Each path below is one point turned by a fixed rotation once a step. After each direction that follows a path, write how fast that rotation turns it, in degrees each step (0 if it stays still).
Each turn is a multiple of 5 degrees from 10 to 175, or 0.
Each row of a path follows its step; steps can be skipped.
Path 1:
step 0: [-14.8 -18.2   7.0 -15.3  28.1  50.0 -12.7  18.3 -43.6   0.0   7.3  -6.5
  23.5  -7.7  -7.1  24.4  37.5 -10.1  19.7 -30.6   0.7 -28.9 -29.8 -18.9
  20.6  -0.2  46.8  28.3 -16.3  37.6 -29.7 -35.4 -29.9  32.1  -8.7  23.6
 -17.6 -33.5  -9.4  -8.9  27.0  -6.2  17.2 -25.4]
step 3: [-22.8 -31.8  33.9   6.0  24.8  -2.8   8.8  35.6   8.7   0.8 -26.8 -46.5
  10.4 -26.7  -8.1 -13.1  38.5 -29.1  10.1   8.8 -37.9  -2.9 -22.9 -38.9
  20.2  15.3  44.2  37.0 -22.5  42.6  23.8  30.4  -9.6  -3.6  24.4  18.7
 -27.9   7.0 -14.1 -17.7 -20.2  10.1 -10.2 -21.7]
step 6: [-18.6  -9.6  45.4  23.9  31.8   3.7  24.7  33.0 -20.0   5.7 -66.8 -30.4
  10.9   9.6  -8.9  23.4  23.9   6.2  46.5 -22.3  35.7 -41.0   6.2  -6.0
  34.8 -31.7  20.9  12.6  -2.3  21.1   3.6 -11.6 -11.9  41.2 -19.2   7.1
   3.9  -5.8 -28.2 -14.8  -4.3  23.5  23.7  -3.7]
step 10: [-19.3 -45.0  16.0 -24.4  11.9  13.2  42.5  33.0   0.4  25.7  10.7 -13.5
  18.1   4.7  47.0   4.1  11.0 -35.3  13.9 -36.9 -55.9 -36.4  20.8 -11.3
  28.6  24.6  -4.1 -29.6   4.7   2.8  -4.1 -48.7   1.9   1.3  -0.9  34.9
  17.7   1.3  -6.4 -16.8   6.1  -3.1  42.9  -1.9]
step 11: [  1.3 -26.7  41.4  -2.6  29.0 -36.2  15.3  28.3 -11.0  26.0 -49.5  -3.1
  35.6  21.2  -3.0  17.5   4.4 -11.3  33.6  -1.9  -4.1 -40.9  13.8  24.0
  37.0 -49.7  28.9  -6.1 -17.9  21.7  13.1 -26.0   7.7  -4.3 -10.1  36.4
   2.5  -5.6  -1.3 -34.6  14.5  -5.6  46.9  17.7]
step 16: [-18.1 -37.1  52.0  -6.0  21.3 -34.8  19.9   6.7  -2.1   5.6 -26.8   3.8
   8.9  19.5 -10.3   4.3   1.0 -31.0 -18.0 -20.5 -53.4  -7.0  -3.0  -4.1
  36.8 -13.6  48.5  -1.2 -32.0  41.2   3.0 -15.0 -19.7  -5.5  -0.6  40.3
 -10.5 -28.1  11.7 -13.9  35.6 -21.4  36.1 -19.7]
step 18: [-12.4 -21.5 -15.5  30.0   3.0  10.1   7.3 -15.9 -48.4  24.4   4.3 -20.4
  -5.7  -8.4   7.4 -14.8  -4.3 -28.9  33.9 -13.6  -6.0 -29.7 -52.0 -10.7
  10.4 -16.6  33.9  19.1   6.8  25.9 -11.6 -58.1  -8.3 -18.8 -18.0  18.7
  26.4 -34.0 -23.3  18.9 -33.7 -33.8  19.3 -42.4]
step 23: [-42.1 -30.0 -22.0  13.9  16.4  21.9  30.0 -39.4 -45.0   6.7  -6.1 -33.5
  14.6  18.7  50.9 -22.3   3.3  -4.8  50.2 -23.5 -21.3 -22.9  17.3  -1.2
  21.6  -8.1  11.6   7.6   4.4  13.4   1.8 -30.9  13.2 -25.7 -16.8  39.6
  12.1 -24.7 -23.7  34.4 -21.6 -22.5   8.4  -8.6]
step 28: [-18.5 -69.1  22.5  -3.6  32.4  10.3  28.1 -12.7 -44.9   5.5  -2.6 -11.5
  27.3  -9.5  52.3 -17.0 -15.5   2.1  18.6 -46.1  -8.1  -9.0  42.5 -22.0
  -9.0 -12.7  -2.5  -4.8  20.3  18.1   5.0 -12.1  13.6  20.3 -24.0  42.0
 -20.1  -7.2 -38.7   8.5  -9.1 -11.8 -12.0 -23.9]
Speeds:
[  1.2  -1.1  10.5  -0.2  16.6   1.4  -7.1   4.2   3.9  -6.4 -16.7   7.8
  -4.6   0.2   6.4  -8.3  -2.6  -0.4  13.8   0.1   4.3   3.7   3.4   3.0
  -5.8  -3.6   5.9   8.8   6.3 -14.5   1.9   9.3  11.4  -1.5  -3.3 -14.0
 -16.4  -6.6  -4.6  -6.6   2.9   7.5  -0.4   0.8] => 135
[ -7.7  -4.8   5.3  -6.5  -2.5  -9.0  -7.0   3.6   2.9  -7.1   3.4  -1.7
   4.9  -0.5  -3.8  -3.3 -10.3  -2.7  10.6  16.7  -8.2   7.6   4.0   1.6
  -3.1  19.3   1.0   0.4   8.0  -6.1  16.4   3.0  -6.5  19.1  -0.8   7.6
   2.8   2.8  -0.2   1.7   2.7 -13.0   0.9  -5.0] => 60
[-19.7   6.6 -10.8   8.7   1.9   6.3   3.9  -3.3   6.1  -9.5  -0.3  -6.1
 -11.6   7.7  -7.8  -6.1   6.9   1.7   2.9   5.8   0.5  -0.2  -0.9  -7.9
   6.8   9.1  10.0  14.3  -6.2   7.3  -1.5   3.7 -13.0   0.5  -4.0  -9.0
  -5.5  -9.0   0.9  11.5 -10.7   3.1   3.1   5.1] => 20
[  1.5  -6.3   6.4  -2.9   1.6   7.3  -0.3   2.8   8.4  -3.4   6.7   6.8
   4.2   4.5  -0.1  -0.6  -2.8   1.5  -4.1 -10.1   6.0  -5.2  16.3   1.6
  -1.5   5.0   9.6 -18.1  -8.6   7.9  -1.8  -0.9   2.2  12.7  -5.0   2.6
  -7.2 -18.2  15.9  -2.8   1.7  -0.8  13.7   8.4] => 65
[ -9.3   4.4  -4.7   3.1  -3.2  -9.4  -3.6  -2.7  -5.1   0.2   9.8  11.0
   8.8  -0.2   4.9 -10.8  -1.8  -7.5  -6.3  -7.3   1.4   3.5   7.9   3.8
  -7.8  10.2  -3.1  -2.7  -3.5  -7.1  -9.9  -9.3  -1.0  10.8  -3.2 -10.1
   3.6   9.0 -18.3   2.4  -1.3  18.6   0.9  10.7] => 140
[  5.0  -0.6  -7.7  -8.2  -4.2  -7.6 -13.1  22.8  -8.3  -1.6   3.1   0.5
  -5.5  -8.7   9.6   1.5   7.6   5.4   6.7   0.0   7.2  -4.3   5.6 -13.2
  15.9   4.9   3.4   5.0   0.4   4.6   0.0   3.9   0.8   4.9  -2.5   3.1
   3.6   3.9  11.2  -0.2   3.7  16.3  -9.3   1.6] => 10
[ -1.5 -17.0 -15.2 -12.1  -8.9  -7.0   7.7  -5.4  -7.6   1.1 -14.8  -9.6
  -2.2   2.0 -10.5   3.8  -8.3  -6.8   1.3  -9.1   7.8   8.8  -0.3  -2.1
   3.1 -11.0   5.1   0.4  -1.5  -4.1   1.6   3.6  -2.3   8.3  -6.6 -10.4
   0.7   4.8   1.9   4.4  14.6  -0.8   8.4   6.5] => 70
